Each row is where one point has got to under a steady rotation. How many ticks took it there?
The counts run from 0 to 299.
[ 98 122 126 106 148 107 125 162 107 126 170 135 146 120 131 131 153 140
 103 163 140  63 140 155 165 166 157 146  86 124 127 149  94 103 122 120
 173 110 108 135 134 120 155  80 155  93 121  99]
45
[145  91 183 140 120 104 105 117 108  95 120  92 131  99  59 165 120 162
 140 129 151 114 110 139 124 150 130 117 143 133 137 128 101 146 159 151
 156  70 119  79 137 143  84 145 115 101 163 132]
65
[148 149 121 123 181 133 138 150 176 133 125 110 125 141 135 145 113 141
  85 129 134 136 189 108 164  97 152 114 145  87 138  62 122 115 126 106
 111 160 171  89 160 130 124 116 147 145 133 110]
111
[154 127  74  96 128 140  91 117 132  99 119  94 140 100 125  99 158  74
 117 109 126 143 121 155 105 145 151 117  84 121 130 185 110 146  61  88
 113 118 134  93 120 154 155 116 133 160 100 149]
8
[136 116 136 102 178 133 121 167 149 155 144 114 147 115 143 143 167 131
  81 137 120 102 192 105 166 112 113 131  80  70 144 107 123 131 141 128
 131 186 162  83 169 134 125  99 144 109 131 114]
117
[143 111 152 150 155 109  90 148 137 103 138 111 135 102  91 159 131 184
 104 136 129 109 200 141 162 154 132 109 133 150 147 114 109 159 142  96
 154 105  94 166 113 172 115  98 147 134 193  97]
259
[ 91 104  89 135 106 114 110 133  98 112 124 115 163 115 134 120 109 162
 138 144 103  61 159 198 162 164 152 156  87 148 174 122 106 130 117 139
 150 103 108 137 106 154 147 158 136 140 124 127]
244
[ 89 144 161 128 149 133 167 133 154 118 138 149  99 178 145 148  85 156
 122 179 160 114 146 101 164 153 148 157 132 140 123 117 108 111 149 125
 165  96 112 114 168  94 115  81 175  87 127 119]
47
[164 143 116 121 115 151 107 126  92  96 140  88 150  90 115 157 154 105
 104 110 134 111  84 147 155  90 116 151  81 120 133 161  84 123 137 149
 126 119 163  67 146 162 115 136 140 148 100 143]
212
[123 145  75  98 123 167 145 104  79 110 131  94 113 133 140  85 181 106
 138 148 120 155 139 153 123 176 131 114 100 124 108 161  93 153  82 112
 105  98 181 117 116 129 168 119 115 127  75 142]
14
[128 133 133  93 125  99 103 145 169  83 129 153 124 118 147 136 106 152
  94 129 158 113 146 159 143 149 174 116 143 131 115 135 137 155  99  88
 193  89  99 156 116 109 163  93 120 123 175  67]
261
[106 172 143 122 124 153 128 119 177 139 114 164 113 168 188 119 141  88
 109 122 142 104 111 136 150  97 148 159 129 125 106 138 123 108  83 165
 178 124 135  75 159 101 130  79 132 108 133  91]
125
[ 99 131 108 123 132 134 167 127 120 124 111  99 111 168 131 127 120 160
 133 139 113 175 184 150 140 109  82 115 149 101 154  54 128 170 127 129
 100 151 177 133 115 128 149 133 115 160 103 102]
100
[123 169  76  81 124 110 145 131 109 103 124 117 122 142 187 109  97 151
  91 124 126 130 131 168 197 144 190 165 105  94 124 113 109 144 107 126
 161 105 163 140 144 125 146 156 118 116  65 103]
30
[120  73 101  83 123 122 108 126 111 107 144  91 158  81  80 117 144 124
 139 133 144 125 146 134  75 162 130  84 105 122 139 136 121 158 118 108
 115 128 121  85  82 145 169 132 132 150 137 145]
81
[156 131 137 140 163 131 156 129 120 130 146  62 153 121  55 135 124 106
 112 132 142 164 128 128 123  86 108 105 142 112 128 104 101 134 133 119
  74 156 146  69 102 168 130 110 158 162 108 138]
295
[119 132 146 129 161 160 110 151 158 169 145 133 137 130 143 139 171 112
  87 139 106 105 179 115 154  95  90 140  79 111 138 113 115 117 141 146
 135 178 130  76 167 137 120  79 167 125 140 110]
122
[115 140 100  97 131 107 147 149 113 134 134 129 117 131 178 124 103 150
  68 138 125 130 139 160 196 137 182 163  70 103 128 130 123 148 116 135
 171 114 118 152 140 123 140 141 130 104  78 101]
35
[130 150 129 157 176 130 131 156 144 150 144 101 105 126 142 156 101 170
  80 141 121 124 190  96 197 145 172 152 104 121 144 111  93 125 140 123
 140 119 101 139 170 165 100 116 174 126 118 128]
38
[ 96  60 140 113 109 159 129 120 153 145 110 158 189 138 110 161  94 105
 131 118 131 150 155 105 103 136 125 104  94 154 134 117 124 148 173 121
 140 141  66  92 130 146 126 158 171 146 111 155]
153
[ 93 118 115 140 127 125 145 116 165  96  87 117 124 170 142 139  39 174
 162 142 121 125 184 164 160 146 154 154 135 140 156  77 136 134 148  99
 154  96 121 137 138 117 108 163 144 130 138 129]
247
[105 136 107 127 131 159 161 101 125 146 125 119 159 146  99 135  70  74
 117 132 132 145 129 133 141  93 129 150  76 141 110 148  95 115 146 108
 115 138  90 104 124 160 140 123 199 152  72 166]
226
[177  77 106 120 144 127 121 175 169  80 127 140 137 115 137 158 145 134
  94 100 120 148 198 125 156 134  87 106 100  92 151 108 132 162 154  74
 120 168 155 147 156 131 118 106 137 156 142 124]
185
[ 91  96 136 110 144 114 111 160 131 116 172 127 148  93 120 164 140 158
 112 164 134  66 163 134 147 158 116 160  54 114 161 140  99 118 170 133
 171 134 109  95 158 127 113 100 173  88 149 141]
49
[110 122  65 110 123 168 117 104 129 110 114  74 114 113 171 122 138 131
 128 127 110 151 177 119 127 138 108 153  56 100 152 130 112 138 118 115
  79 137 161  85 156 141 124 160 147 153 101 178]
17
[130  91 138 113 120 146 116 104 138 121 108 135 198 131  93 161  80 100
 139  96 142 131 131 101 117 120 146  98 102 148 117 104 117 125 180 133
 145 123  99  59 151 136 118 175 153 133 115 171]
148
[ 94  71 102 105 119 137 124 112 162 120 114  83 135  91 103 125 106 126
 130 120 139 170 173 110  59 134  98 108 105 109 149 115 135 168 130 111
  96 151 123  79 114 139 152 135 135 173 144 148]
85
[ 79  93 107 165 134 122 122 123 124 138 112  90 116 119 144 131 106 160
 138 134 104 107 175 127 132 183 162 157  78 142 180 130  97 121 115 136
 132 106  76 102 142 170 102 175 158 135 109 180]
238
[117 168 141 105 167 129 161 136 163 147 120 133 115 186 150 115 124 127
  92 153 145 144 151 104 164 124 147 113 146  96 109  79 131 132  99 111
 143 142 170 105 172 100 133  83 128 103 120  86]
115
[ 90 145 170 118 131 176 148 102 127 131 128 158 154 173 143 142 135 107
 140 155 128 116 113 135 156  90  80 152 110 138 112 118 107 124 164 168
 169 132 159  74 158  99 125  99 145  99 123  99]
131
[136  83 160 101 100  98  80 132 118 100 106 107 140  90  87 145 112 127
  99  99 160 143 101 166  93 128 140 114 123 136 120 155 116 179 117 148
 171  97  60  92  98 156 140 146 106 127 153 118]
71
[138 118 182 157 123 157  97 109 134 152 104 113 153 115 123 161 133 130
 111  98 125 128 113 101 144 108 134 134 119 151 138 124 106 119 174 182
 154 112 108  36 165 171  77 163 134 107 136 140]
138
[164 130 130 133 155 159 117 133 146 101 147  97  84 116 148 157 179 135
 120 122 129 151 130  93 130 146  94 139 119 107 142 149  96 135 132 123
 105 109 186  86 203 134  74  91 133 115 132 147]
201
[130 118 159 116 106 136  91 116 113 141 114 135 140 117 147 141 162 118
 112 119 135  87  94 139 141 134 144 135 105 125 140 133 113 127 137 189
 185 101 129  31 175 142  93 147 106  75 118 113]
134
[168 112 136 109 131 150 147 109 131  88 107 123 130 159  87 145 128  76
 143 109 137 206 120 137 115 106  63 111  98 110  90 137 115 179 138  73
 107 120 131 127 129 125 131 103 146 136 102 143]
0
[131 119 147 130 138  86  97 161 109 116 107 127 104 131 119 122 139 193
 103 129 126 123 162 161 171 179 162 117 139 132 136 121 107 179 115 124
 177  73  90 183 109 141 116 119 105 103 151  86]
255
[112  99 112 124 125 101 118 153  88 100 130 107 164 112 103 136 120 187
 140 143  97  73 180 186 178 158 132 131  83 135 170 115 103 149 145 121
 168 104 118 154 110 136 139 151 123 124 135 112]
249
[133 120 141 113 173 124 116 157 104 160 157 118 137 142 141 122 210 127
  88 142 106 110 172 114 161 150 124 120  89  85 132 123 105 133 107 138
 129 157 146  97 156 138 138  85 118  93 111  83]
118
